Rotation paths and how fast each direction turns (degrees per step):
Each turn is a multiple of 5 degrees from 10 to 175, or 0.
Each row of a path follows its step; steps can be skipped.
Path 1:
step 0: [ 17  -5  18  14  35  33  52 -22  14  46  -2  30  -9  -2  47 -23   9   4
  30   4 -27 -13  58  18 -10  19  16   9 -51  -1 -36 -31  -7 -45 -33  31
  44 -32]
step 1: [-52 -26 -50  24  -4  -3  21 -13  12  18 -48 -38 -12  34   7  21  14  10
  19  -6   6  -3   6 -26  19  26  12  31  27 -51  17  40 -38 -73 -19  -3
 -27 -35]
step 2: [ -3  63   6 -12  36 -40  -3  14  -1 -65   5 -21   2 -17 -37  22  -7 -41
 -21  21   9  21  16 -34 -27   9  -1   1 -10 -14   9  10  -5 -33 -48 -35
 -62  45]
step 3: [ 43  24 -12  -9  16  17   5  36  26 -25  20  36 -39 -69  41  16 -19  -3
  12  21 -51 -41  24   6 -10  26  24   4 -34 -22 -11 -52  24 -15  -8  26
  31  42]
step 4: [-34 -23 -60  37 -41  16 -32  32  11  -4 -21  19 -48  46  37   0   8  21
  14  15   5 -18   0   2  64  12   3  44   3  -9  26   2 -54   0   2  18
  45  18]
step 5: [-36  88  13  13  12 -35 -32 -11  -3 -35   5 -16  -1  30 -27  -6   6  34
  -2  30  17  45  -4  -2  33   3 -35  -9 -20  54  14   4 -41 -11 -32 -29
  -4 -12]
step 6: [ 26  55  -2   8   8 -16 -22  -8  24  24   9  -9 -36 -83  29   8   0  17
  -5   4 -44  -7 -23  13 -18  38 -29 -67  -6  21 -11 -16  36 -26  13  20
 -22 -33]
step 7: [ 12 -27 -36  36 -36   2 -35   5  10  48 -21  41 -36  -5  27 -27  28 -66
 -33 -19 -15 -10 -27 -25  13  20 -30  15  17 -17  19  26 -29  12  48  38
 -19  29]
step 8: [-15  28  46   3  12 -26 -11 -36  -4 -34   4  55  43  28 -40 -56  28 -29
  -6  26   9  47 -18 -31  31 -21 -15  22 -22   0  14   3 -32  -9  35  -2
  47  25]
step 9: [-12 -11  33 -51 -14 -51 -18 -10   1 -24   2 -19  11 -45   9 -19  21  32
  13  20  -2  -4  -2   6   2  -1  15 -41 -16   7 -17  -1  51 -61  19  35
  55 -59]
Directions:
[  5  15   0  -3   8  12   5   9 -13  -1  -4 -18   0  -1  -2   6  -4  13
 -11   3   3   4  12 -10 -14  12 -13 -16  18  -2  12  17  -5  -7   7   9
  -4 -10]  85
[  6  -1  -8  -8 -26   7  -2  -7  -2 -15  14  -5  -8   2   5 -11  -2  16
   5   0  12  -5  15  -2   3  11  -7   2  -6  16  -7   1  -3  17 -13  -5
  10 -14]  65
[  5  -3 -21  -2 -12 -18   2  -6 -10   3  -4 -11   1  23  21   4  -8  -6
  10   6  -1   1 -17 -11 -11   2   6   1  11   9   5  -1   8  -2  -2  13
   2   8]  125
[  1  -4   0   4  24  -7 -24 -20  -1  -7   8  -9  -5 -10  -7   3  11  12
   6   7  15  -1  -5   5 -24   3   2  13  -4   6   3   5   7   2  -1   5
   1   7]  110
Path 2:
step 0: [ 33   2  21  29   8 -35  -6 -25   5 -15 -30 -15  -7   4  32 -23 -83 -38
  -9 -29  -6   8  -4 -16  14  -8 -32  56  51 -16 -51  26 -22 -45  -1 -15
  32 -20]
step 1: [ 38 -15  64  27  20  -7 -62  -6  -9 -22  11   8  -6  -2  26 -37   9  29
   5   0 -31  66  39  50  49 -13   8 -13  39  22   6 -13  36  15 -20 -10
 -12  13]
step 2: [-35 -56 -13 -14 -10 -12 -35   9  22 -30   4   1 -41  31 -30  32  22 -27
  24  -4 -24  -8  13  -5  98   1  16  14 -12  10  -5  18  26 -10  53 -36
 -24 -15]
step 3: [-21 -12  14   4 -32 -13 -68 -54  38  11 -27   4  11   4  18  27 -38  -5
 -39 -24  59   9  -1 -40  15   0  15  24 -48 -39   6 -18  15 -18 -46 -19
 -32 -11]
step 4: [ 26   9 -74  28  -4  17 -30  11 -23  50 -33 -31 -25 -22  17  10  -9  -8
 -67 -33 -26  50  25  27  22 -17 -15  40  13   7  -7 -45   9  26   1   9
 -13  -7]
step 5: [ 36  13  -8  -6   5 -34   6  45 -27  -2 -29 -59 -55  -5 -17   9 -26 -37
  45  52  13  44 -22   8  40  -6  -3 -11 -11 -31  34  -2  36  20 -23 -47
   4   1]
step 6: [ -2   0  57 -49  21 -62  13 -26   6  24 -60 -32 -24   8  -3  -3  -5  20
  25 -57 -40  -6 -23 -51  26  29  41  37   4  -4 -12 -21   8   2 -10 -14
   9   7]
step 7: [-12  24  14 -37   5 -13 -13 -23  53  48  30 -26   1  48  89 -14   8  16
 -19  22 -37  19   7  22  20 -56  14  25 -18  16 -22   3  19  46 -16  -1
 -23  -3]
step 8: [-29  21 -20  -5  34  12 -33 -36  43  12   6  -4 -60 -49   2  41 -35 -43
   0  25 -13  17 -32  12  44 -15 -43  14  26  41 -14  48 -13 -20  -5 -26
  29 -17]
step 9: [ 27 -15  32  23   4  -7 -72 -14 -44  -6 -54  17  -5  32  14  -1 -36  46
   1   8   0   1 -21  12  34  23 -15  33 -31  35  49  23 -12 -11 -49  -9
  49   8]
Directions:
[  5   6   6   6 -18  19  11   4   4   4   1   2  -8  -3  -2  -3  -7  15
  15   6  19   3  -8  -1  19   7   9  15   7   7  -9  -2  -9   6   0  15
 -12 -11]  0
[ 16   3 -12   0 -22 -10  11 -22  19   7  10  -4   3   1   6  -6   3  -5
  -7 -13   2  -7  -2   3  11   0 -22  -6   8  -6  10   2  -3   4  -3   8
   2   6]  95
[ 12 -11 -15 -16  -2   1   0   9 -13  -2   1 -12 -10  -9  -7   8  -9   0
 -16  -4  11  -1  -1   1 -13   8   9   9  -6 -15  24  -3   3   6   1  17
  -6  -6]  55
[  4  -1   1   8   2 -15   2  15 -17 -11  -6   4 -10   0 -17  -5  -3   0
   6  -7  -2   1   6   5  15   4  -3 -13   7  12   6  16   2  10 -22  13
   3  17]  90
[ 10  -9  10  -6   1  -5  -3   1  -8  -2  14  -3   3   6  -1   8  12   4
  24  -5   5   1   2  -8   6  11  -1  10  -3   5  18 -16  -7   4  17 -13
   4  23]  90
[  7  -4   7  -2   8   9   2   8   3  12  -7   8  10  10  -4  -4  19  21
 -13 -16  -6   0   1  32   2   1  -2  12  -2   0   1 -12   1   2 -11  -1
   3   0]  130
[  5  -4  15 -13  -9  13 -11  -6 -10   7   5   0   5  10  -4 -24   0  -9
   0  15   9   6  -1  -2  -6 -10  -5 -11 -10  -4  10   3  -7  13 -20 -13
  -9  -3]  175
Path 3:
step 0: [ 40 -16 -15  21  16 -47  62  72  14 -39   0  -4  -8 -21 -29  11 -25 -23
  40  26  -8   8 -44  -9   8  -2  -3 -47  47 -45  13 -29 -33 -40   0   1
  10  30]
step 1: [ 54 -47 -19  -7 -27   2  -1 -29 -66   5  54  15  19   2 -26   9 -22 -11
  21  20   9   2  33  -7 -23 -13 -31  23 -17 -28  22 -57 -17  34  46  16
  67  25]
step 2: [ 33 -37  52 -48   6 -16  10   9 -20 -19 -46 -10 -28 -53  41 -15 -36  18
  39  38  22 -22   2   8 -41 -29 -46   8  36 -24  22  55  -7 -23  -8   0
  23  -9]
step 3: [-16 -33 -15  10  36  -3  -3  -1  15  69  16  24  83 -53 -16   2   7  -6
  20   1  15  -8 -18 -64 -14   4   3  16  34 -43  -4  14  -5 -21 -15  26
  58  31]
step 4: [ 23  24   4 -44  12 -31 -10  51 -13  12  41  60 -15   4  24  45 -54  19
  34  31 -20   7   8  10  14   3  -3  -8 -57 -37  41  34 -24 -38 -22  18
  21  40]
step 5: [ 11  26 -26 -68  -4  -8   9 -17  32 -19  -9  37  48 -29  -9 -13   0  13
 -15  21 -32   6  53  -2  -4 -19 -19 -43  54 -32  22 -16   4  36   4 -38
  72   1]
step 6: [ 21  18   0  48  28 -12  24  35 -22 -27 -48  23 -34 -36 -37  -4 -49  31
  35 -10 -32 -13   6 -41 -39  45   2   4  27   0  24  -2 -37 -37  19 -23
  33  62]
step 7: [ 44 -54 -27 -27  19  24   0 -44 -15  12  34  58   0 -30  18  29  -3 -21
  38   5  11  30  95 -34 -17  19  17  32   1 -18  -5  -1 -39   0  32 -15
   6 -12]
step 8: [ 56  28   4 -27  21 -51  11 -43  26   3 -34   2 -16 -52   3  62 -17  38
 -12   0  18 -15  14   7 -21 -14 -55   5  24 -17 -18  69  -5 -30 -34  -2
  -5  28]
step 9: [ 26 -39 -27  10  76 -17 -14  22  60   1  12 -20  48  -6  -4  11 -22 -18
 -10 -17 -16  15  31 -26  54  13  10  -8  34 -38 -29 -26 -24 -39  -5  23
  57  26]
Directions:
[ -7  11   8   1  -3   4  -5   2  19 -17  13   5  -2  -5  -8   5 -12  -3
   5 -11   5   9  -7   8   5   5   0   6   0 -13  13 -22   5   6 -26  -7
   5  -2]  70
[  5  14 -19 -10 -11  10  -3   6  -2  -1 -14  10 -16 -15  -2   6   8   6
  -3 -16  -2  -5  16 -18   7  15   9 -12   0   6   5  -5  -2   2  -6   6
  -9   0]  40
[ 18   1   2   6  19  19  15 -17  -4   5  -8   0  -2 -14   0  -8   6  11
   8  -3   9   1  -8   1  12  -5   6  18 -13  -5   4  10   3   6  -9   7
   2 -12]  70
[ -1   7  17  18 -10  -1  -6  -8  12  12   6 -12  -6   9   1 -11   3  -2
   6  -6   4   3   0   3   4  -2  18 -19  -4  22   4   6   8  20  -1   4
 -10  -2]  0
[-14  -1  19   7  13   2   5 -10  -4  -3  -5  -5  -2  16  -8  12  14  -5
  12   4  -8  -5  -4 -23   7  18  -4 -13  -7 -17   1  -6  -9  -1   1   8
   3   0]  120
[ -4 -12  -6   1   4   2  -9  -3  -6  15  12 -15 -10   8  -6   7  -6  16
  -4 -11 -11  -4   0   8   5   4  18  14   3   6  19 -12  -8 -14   6  11
  10  11]  130
[  0   3   8 -21  -5 -10   2 -17  -9  -6  14  11 -13   1  10  19  -8   0
  -5   0 -12  11  -1  -2  -3  -3  -4   4  -9   6   4   3   6  13  11  13
   4 -22]  120
